One turn sends every row of this set to another row. A few are shown first. Where does it send the rows asked after them?
Q119: [ 15  -6   4 -45   1 -11  -9  19   2  -9  25  -6  11  22 -38 -13   1  13
  46 -42  -4]
Q363: [  3   8   8  -4 -11 -17   9  51  -2 -10   0  -4   7   5  -2  -7  18  -3
 -55   2   8]
Q186: [ 43   3  12 -11 -10  -2  11   8   5  12  -5 -16  21  30  24 -11  28  -1
 -24   5 -14]
Q442: [ 55   7   0 -13 -27  18  -2   7   7  13 -10  -5 -17  17  -8 -20  39  11
   0  19 -19]
Q399: [ 47   7 -14 -30 -21 -14 -10  27 -16  -2 -10 -29  -3 -12  10  34  20 -11
 -17  -4  12]
Q690: [  3  17  -1 -24 -54  -3 -57 -17   2 -17  12  -1  14  14 -27 -18  16  12
  20  17   2]
Q206: [ 28  12 -11   2   5  30 -16  -5  11   5   0 -22  20  10  15 -17  40 -13
  29 -25  -8]
Q59: [ 30 -27   6 -22 -14 -25 -30 -17   1   1   3 -18  12   5  15  25  13   6
  -4 -38 -20]
Q949: [ 37  19  -1 -46 -10  -6   3  31 -13  -7  15 -11   4  21 -34 -10  12  -3
  49 -10  13]
Q916: [  7  15  38 -12 -26  -1 -18 -21   4 -18   2 -24  34 -12 -20 -27  24  29
   4 -33 -27]
Q108: [  1  -4  18  -8 -33 -47 -34  15 -23 -29   6  -3   2 -15  -9  23  14  -9
 -22 -17   7]
Q696: [  6   2   9 -31 -16 -26 -11  38 -13 -20  25  14 -10  21 -50 -14   5  -2
  35 -14  10]
Q85: [  8 -12 -37 -38 -31  18 -50   6  27   2   8  -2  -7  19 -27  -7   7  24
   2   3  -3]
Q34: [ -9   6   2 -10 -20   3  -8  50   6 -20   1  -2 -15 -27 -43 -15  18  18
 -38  -9   0]
Q497: [-31   0   8  20  -1   1 -34   8  10 -26  14   2  19  -7 -15 -20  27  -8
   8 -42  -5]
Q470: [ -3  31 -23 -43 -37  16 -43  16   7 -19   7 -30  21 -15 -33  -6   7  21
   2  -1  19]
Q797: [  6  24 -18  15  -8  16 -15  42  -4 -13   1   3 -12  -4 -11 -12  40 -31
   1   8  20]
Q543: [ -6   5  38  -3 -12 -24  -2   1   1 -16   7 -17  44   9   6 -17  16  10
 -31 -30 -16]

Q186 moves to Q543
Q206 moves to Q497
Now find these:
Q470 moves to Q85
Q916 moves to Q34
Q696 moves to Q949
Q108 moves to Q399

One turn sends every row of this set to another row. A few are shown first. Where does it send the rows asked after them?
Q215: [ -3  -2  21  18  25  20   3  21   1  -7 -28  -5 -13  15  24 -22  14  33
  16]
Q498: [ -6   0 -15   9  10  12  15   1 -38  -7  -2 -16 -15 -51  12 -14  -5  31
 -34]
Q386: [-11   9  42   2   5 -22  27 -39  -1   5   4  -9 -15 -40  -7  26   5  38
 -19]
Q684: [  2 -21  35  -7  17 -12  -2 -12  -9  11   8 -13   5  -8  -8   1 -16  76
 -12]
Q759: [ 27  -3  29  21 -16 -21  24   9  10  19  -3  24 -10 -27   4 -13  -6   7
   1]
Q937: [ -4   8  -9   8 -25  33 -18  20  -4   5  -8  -8   7  15  -2  -2   6  12
  11]
Q276: [ -5  28  14  -8  13  14  16  38  -7 -28  -4  22  13 -26  -3  -5  -5   2
   5]
Q527: [-33   3  23  10  27  19  14  28 -24  27 -16   6  -6 -26 -30   1   6  -8
  16]
Q869: [-13  23  65  26   1   4  -7  12 -24  24   0 -16   9 -11 -26  13 -16   4
 -28]
Q472: [ -5  37  27 -22  21 -17   2 -23 -13  -6  -5   9  13 -12 -45  12  12  27
  20]
Q833: [  7   3  13  27  24  19  15   8  19  -2 -29  -3 -14  -2   8 -21  37  12
   6]
Q585: [-11  -8  19 -12   1  12  -6  21 -17 -19   8  -5 -16 -38 -32   7 -19   3
 -35]
Q8: [-18  -9  26 -29 -20   8  23 -29  25  12   3 -22   6 -31 -27  -7 -20  25
   6]
Q892: [ -5 -18   5   2 -24  -6  -8 -31  -9 -15 -28 -20  -4 -29 -23  -5  19   9
  -2]
Q173: [ -4  36  45  -1  34  22  41  -4   8  -3   4 -14   3   1  -7   8 -26  19
 -35]
Q570: [  3   3  29  22  55  21  13  32  -4  -2   5 -13  -3 -34 -27  12  10   6
  -3]
Q140: [ 10  42  58  28   0  16  11   8 -23  19   7 -24  17  -8 -21   0 -23  -1
  -8]
Q776: [  1   3  26   5  23  -7  11  -8  -5   1 -13 -12   3  -7  -9  -6  -7  89
  10]
Q521: [-30  30  11  11  29  45  19   9 -27   5 -11 -19  33 -24 -13  12  -6  34
  -5]
Q102: [ 25  -6   7   8  16   5  20   6  -6  25 -21 -15 -13  18  15 -26 -20  13
 -33]
Q685: [ 27   5  -2 -11 -15 -11  35 -23  -8  18 -10 -20  17 -19  -7 -29   2 -10
   8]
Q688: [  0  25  -7  -7  22  25  36 -35   4  18  19 -17  14  -9 -12  22  11   3
   5]
Q747: [ -4 -32  18 -28 -12   7  27 -14   9  -4  22 -32   8 -21  10   9  13  25
 -11]
Q872: [ 19  14  10  -2 -20 -19  31  -6 -41  -1  -5 -26  23 -19  -3 -21 -11  -9
  -4]
Q159: [ -5 -20  35  22  28   2   2 -25 -14  18 -34 -43  30   2 -18   9   0  32
 -10]
Q105: [ 37  32  31  15   8   3  -3  -1 -12   1   4 -25 -17  -1  -7 -44 -22  37
   6]
Q264: [ 25  17  26  16  11  -4  -7  -8   5  34  10  -8  16  32 -26   5 -15  28
   4]
Q308: [-11 -18   8 -28   2  18 -16  16  -3  -8  -7   9 -18 -20 -16   3 -34  26
 -22]
Q890: [-26  25  -1  -2  29  21  31 -23   6  18  -1 -15  -7 -14 -18  21  32  16
  17]
Q306: [ 11  20  34  -5  10  -1  10 -10 -50  17   1 -28 -12  28  12 -22   1  31
   6]

Q872 moves to Q869
Q173 moves to Q498
Q521 moves to Q892
Now find these:
Q684 moves to Q215
Q747 moves to Q306

One turn sends every row of this set to another row. A few are shown first. Where does it send the rows asked after them?
Q709: [  4  12  -6   6  18 -22  -5  24   4   6 -16   5 -35  -4  -3 -25]
Q315: [ 18  12  -4 -10 -12  -3  -2 -18  -1   8  42  18  28 -19  44  10]
Q603: [ 39 -22  10   6 -20  -1 -15 -16 -22  12  28 -10   9  33   8  16]
Q631: [-10   8  31   0  21 -31 -10  17  -4   0  25   8 -33 -14  27  -8]
Q907: [-12   4  43   3  25 -10   7  25  11 -15   7  -9 -30 -10  14 -14]
Q643: [ 30  -6   0  -1  -6   4 -19  -7 -16  20  27  19  22 -30  36  10]
Q604: [ 15  -7  21   6 -17  43  27 -16   7 -18  21  -5  26   3  17  16]
Q971: [ 35  -4 -12   4   3  28  -7  14 -10  -8 -16 -11  33 -19   4  -5]
Q333: [  5   2  12   9   6 -27   1  10   3   8  -3  -5 -45  26  -9 -17]
Q950: [-11  -1  21   9  20 -42  -3   4 -18  -2  13   4 -36 -16  31   6]
Q803: [-11  -7  18   3   3 -35   6  15  -3  -4  -3  -6 -39  18  -6 -21]
Q997: [  7   1  26  -6 -10  35  31 -12  23 -17  21 -16  25   5  20   5]
Q745: [ 33  -5  -9   1 -17   2   3 -15 -14  -5  30  -8  15  44   6  29]
Q256: [ 28  -3  -5  -2 -21 -11  -2 -18 -10  -7  30 -16  17  47   8  13]
Q74: [ 22 -19  39   2 -10  42  15  -8  10  -4  10 -22  17   6   9   7]
Q520: [ 28   4 -27  10  -8  24   5   1 -16 -23  -2   0  38  -6   6   8]
Q850: [ -3   7  -9  13  17 -24   7  10  -4   1 -26   4 -31 -19   7 -10]
Q900: [ 30  10 -33  -2   3  22   3  10  -7 -17  -3  -2  38  -4   5  12]
Q67: [-22  -1  32  -4  15 -17  14  20   7 -12  -2  -3 -30 -14   9 -22]
Q134: [ 20  -1  -7   2 -17  15   2 -16 -12   3  36  24  29 -20  37  18]
Q845: [ -4  -8  15  15   4 -30  12  -6  -3   5 -10  -7 -48  20   1   0]
Q296: [ 15  -2  20  -3  -4  44  30  -8  18 -13  21 -11  22   7  17  22]
Q2: [-17  -3  34  10  24 -10  18  13   0 -23 -12 -17 -31 -15  14  -1]
Q819: [ 32 -11  -7  11 -25   5  -1 -20 -23 -12  28  -2  21  34   8  22]
Q358: [ -9   3   0  -1  14 -36   1  23  -4  -3 -12   5 -30 -10   0 -27]
Q536: [ 26  15 -32  -3  -3  13   2   7  -3 -20  -4  -9  41  -6   6  -6]
Q310: [-16  -2  27  -2  10 -41   2  11  -5   2  14   9 -36 -11  20 -17]
Q255: [ 22   6 -10  -7  -4   7  -1 -13  -6   9  40  21  23 -15  41  26]

Q819 moves to Q134
Q2 moves to Q845
Q907 moves to Q333
Now find these:
Q74 moves to Q603
Q536 moves to Q997
Q358 moves to Q67
Q296 moves to Q745

